In the rows, zero is written as 128.
The rows below come in pairs that one turn or mirror swaps. Which row does each named row swap with?
The rows were stretched afterwards, more along some directions than others.
Q880: [118 142 143 116 118 131 141 165 140 102 116 123 114 129 146 115]
Q756: [116 135  99 143 118 109 154 129 117 134 141 129 139 100 128 131]
Q391: [119 139 137 112 131 118 120 156 137 119 121 116 114 127 149 128]
Q69: [118 142  98 137 114  99 172 142 102 119 145 129 150  91 129 120]
Q821: [139 133 118 131 129 102 159 115 124 132 125 103 136 116  99 124]
Q16: [116 142 111 136 119 101 152 137 104 138 154 124 144  95 128 125]
Q933: [110 121  99 130 111 120 154 163 105 106 131 158 125  93 153 104]
Q551: [116 139 129 128 146 121 126  95 128 129 123 115 135 151 111 145]
Q983: [113 135 134 128 128 127 120 100 129 107 121 127 145 154 126 142]
Q825: [102 129 114 123 107 136 162 184 111  72 116 151 130  96 150 114]
Q823: [118 137 124 133 144 124 131  89 128 115 115 126 139 151 111 146]
Q637: [119 130 106 135 112 119 137 168 103 108 133 154 122  99 155 121]
Q603: [112 147 136 118 133 123 132 116 132 101 122 113 144 155 128 143]
Q202: [104 155 106 132 125 113 168 158 114 114 130 110 148 108 127 125]
Q157: [122 142 105 135 110  99 159 148  97 121 152 136 156 101 138 121]
Q278: [127 102 126 112 131 123 111 101 114 106 136 153 140 133 138 136]
Q334: [111 150  89 138 136  99 168 135  92 128 143 104 139  95 109 124]
Q64: [127  97 130 115 131 132 111 102 122 103 132 161 138 138 142 135]
Q992: [123 102 132 110 133 131 111 109 122  93 129 158 140 141 142 136]
Q479: [113 132 104 127 108 118 157 179  95  85 132 145 132  97 148 116]
Q147: [119 128 137 120 126 132 127 144 141 127 117 131 108 132 138 122]
Q262: [110 131 109 131 101 115 151 174  98  86 120 141 136 108 149 117]
Q171: [125 127 136 116 123 129 128 153 144 127 125 129 107 128 144 121]
Q210: [126 138 144 117 110 121 126 164 138 129 131 114 115 127 146 117]
Q795: [137 137 120 133 136 102 160 115 121 127 123 103 134 114 101 121]
Q471: [139 133 117 133 142 103 152 110 120 137 124 105 134 111 100 125]
Q93: [140 131 120 135 130 106 156 116 122 128 122 110 140 116 103 119]
Q133: [106 136 128 128 151 128 126  91 135 109 113 127 136 140 119 147]
Q356: [119 160 105 129 120  86 166 147  93 119 144 108 158 102 129 130]
Q192: [110 134 100 131 103 120 172 180  99  87 127 134 127  89 140 111]
Q409: [141 134 116 137 134 100 159 109 117 131 122 102 136 115 102 123]
Q95: [129 102 132 115 130 130 111 108 115  98 133 168 141 139 138 133]
Q505: [123 100 126 113 136 128 110  96 120 100 123 157 140 137 137 139]
Q977: [104 143 102 124 117 116 158 170  95  95 126 138 122  90 151 116]

Swapped with Q69: Q479
Swapped with Q147: Q551
Swapped with Q391: Q133

